In the rows, 128 means zero.
The rows below come in pairs that one turn or mirror swaps. Which row does each named row swap with?
The rows were stretched afterwards, more along some directions than others.
z_543: [140 141 104 149 135 144 129 146 160 123 135 142 123 134 137 144 140 133
 125 110 149 118]
z_364: [109 114 137 147 137 109 117 113 134 145 116 126 122 112 126 119 121 108
 105 150 168 125]
z_49: [109 111 134 109 129 140 121 143  92 132 124 113 116 125  98 152 134 134
 116 142 128 114]
z_522: [ 98 115 154 133 151 117 128 115 125 163 174 154 120 114 157 152  96 117
 120 148 138 100]
z_966: [112 121 106 127 137 132 126 100 114 124 155 120 123 138 141 147 123 137
 140 135 159 102]
z_850: [115 123 148 111 119 131 124 135 101 119 120 117 126 123  94 148 142 141
 126 130 119 124]
z_630: [135 126 118 135 134 134 120 149 154 127 135 147 127 127 127 149 129 111
 121 131 130 127]
z_260: [101 116 141 109 124 133 119 142 106 124 116 117 126 129  98 152 128 139
 121 134 137 127]
z_807: [ 81 130 144 118 178  91 144  95 101 123 134 108 158 150 154 166 115 112
  86 154 109 132]
z_805: [107 122 138 140 149 114 128 102 138 156 133 118 129 111 137 128 113 111
 106 147 167 125]
z_863: [121 118 151 136 152 108 120  98 152 156 171 154 125 118 156 149 103 109
 122 154 151 117]
z_808: [140 124 115 137 120 153 117 156 144 132 154 139 119 111 138 130 130 127
 131 117 137 103]
z_380: [107 109 135 143 141 109 119 103 133 148 116 129 122 118 127 131 112 107
 120 156 165 118]
z_10: [ 90 115 125 123 166 144 134 123 120 122 159 110 149 112 138 171 116 115
 114 126 146 122]
z_317: [106 114 151 137 156 109 117 100 143 146 158 141 114 118 150 165 108 111
 112 153 141 118]
z_383: [126  86 141 123 176 135 142 139 103 131 135 129 138 102 123 135 117  96
 105 164 114 122]
z_107: [103 118 160 125 143 111 123 104 125 158 176 144 129 124 155 157 102 119
 119 146 132 114]
z_296: [106 147  98 144 141 138 137 137 139 121 113 102 148 141 142 153 110 110
 122 130 171 131]
z_355: [ 98 119 153 139 150 106 112 108 140 156 170 170 128 125 146 151  96 108
 130 154 141 116]
z_400: [134  92 137 119 189 138 142 136 107 129 143 119 133 107 125 144 111  95
 102 169 117 126]
z_502: [ 87 133 133 110 161 100 148 103  91 122 127 100 161 168 144 164 120 116
 101 144  99 136]
z_274: [ 98 122 127 133 137 152 114 152 126 126  94 113 130 141 137 171 109 115
 117 130 154 134]
z_390: [112 130  95 151 148 150 134 143 143 137 128 103 129 110 151 134 109 107
 110 126 177 117]
z_687: [100  95 113 134 162 145 121 118 124 141 156 128 124  94 144 143 125 114
 107 119 159  96]
z_243: [140 128 115 144 131 142 106 150 157 141 143 159 128 116 132 137 119 113
 131 126 141 110]
z_986: [108 120 116 123 145 117 136 113 100 124 125 132 127 156 135 141 122 118
 136 152 133 103]
z_529: [ 88 108 126 149 136 107 115  98 102 127 130 155 132 151 132 147 140 133
 130 130 120 110]
z_110: [119 135 116 138 122 142 124 158 139 135 144 141 120 120 143 138 124 133
 126 112 134 100]
z_443: [ 93 120 127 135 163  92 130  99 108 121 130 114 143 155 156 155 126 100
  90 146 110 130]
z_967: [123  87 136 111 178 143 141 138 100 132 139 108 136  97 122 136 109  91
 107 165 110 120]
z_342: [108 142 105 147 130 133 131 138 128 121 102  96 142 138 152 152 116 117
 113 130 160 133]
z_258: [124 112 132 148 149 123 127 106 136 149 128 122 122 111 141 125 119 115
 110 149 182 117]
z_624: [112 136 102 157 137 140 128 141 131 133 113 113 138 128 147 137 111 106
 122 139 155 128]
z_172: [ 61 118 124 153 151 117 119 121  88 133 124 152 147 166 152 175 116 119
 113 130 126 117]
z_401: [ 77 144 121 124 166 126 157 119 126 126 137  87 156 125 160 176  91 122
 123 122 149 128]
z_990: [102 138 106 151 145 129 137 129 127 131 122 109 147 132 155 145 101 102
 116 142 167 134]
z_458: [115 115 145 140 159 104 115  91 148 146 172 160 122 132 149 159 111  99
 116 163 145 117]
z_378: [135 126  93 135 138 149 128  98 160 135 134 115 116 132 155 131 139 139
 127 100 194 102]
z_801: [102 123 139  89 145 135 144 129 113 100 118  77 136 133 121 167 131 130
 105 127 134 132]
z_69: [109 123 149 134 159 112 111 102 145 160 175 156 135 121 155 164  90  99
 120 155 147 114]
z_268: [ 84 117 135 155 143 105 124 111 118 158 114 132 125 135 145 137 107 111
 107 149 155 123]
z_22: [ 97 126 137  85 150 131 147 147 107 121 118  91 141 125 115 162 111 113
 110 142 130 129]
z_666: [117  96 133 127 191 135 147 141 109 138 141 119 145 108 141 147 105  82
  92 157 123 135]
z_749: [ 84 138 106 139 133 115 127 126 129 134  92 117 139 145 121 146 122 124
 131 118 151 120]
z_67: [119 112 121 118 142 131 147 115  99 110 117 118 130 153 133 145 135 135
 132 133 129 115]
z_960: [123 134 116 137 129 135 114 145 161 133 153 151 128 116 135 137 120 121
 133 118 144 115]
z_470: [104 115 144 109 123 132 117 141 103 131 111 121 120 129 102 146 130 142
 124 139 133 126]
z_783: [ 85 130 135 118 163  93 144  95  98 116 135 104 159 160 155 170 120 112
  95 148 106 132]
z_682: [119 131 101 122 138 143 130 107 120 125 156 112 122 136 145 144 128 143
 139 129 164 103]
z_676: [110 121 106 121 139 134 131 103  93 133 155 112 120 141 138 156 127 135
 131 141 142  97]
z_413: [104 124 126 155 138 119 126 128 130 125 108 137 123 130 121 126 133 137
 131 123 146 107]
z_926: [121  95 133 127 183 136 148 145 100 132 124 129 143 104 131 135 111  99
 105 162 106 124]
z_575: [118 136 116 121 137 136 136  99 111 116 163 106 132 131 139 156 130 137
 138 129 146 106]
z_252: [101 130 132 109 162  96 141 103 104 114 125  98 148 160 142 168 126 119
  93 144  99 138]
z_478: [ 83 126 107 146 171 135 132 118 130 141 135 116 140 124 145 160  89  96
 134 147 176 111]
z_393: [139 136 119 143 125 139 114 154 162 126 136 144 127 125 136 141 126 119
 126 125 144 122]

z_400 pairs with z_252
z_355 pairs with z_960
z_413 pairs with z_401
z_274 pairs with z_378
z_172 pairs with z_687
z_966 pairs with z_260

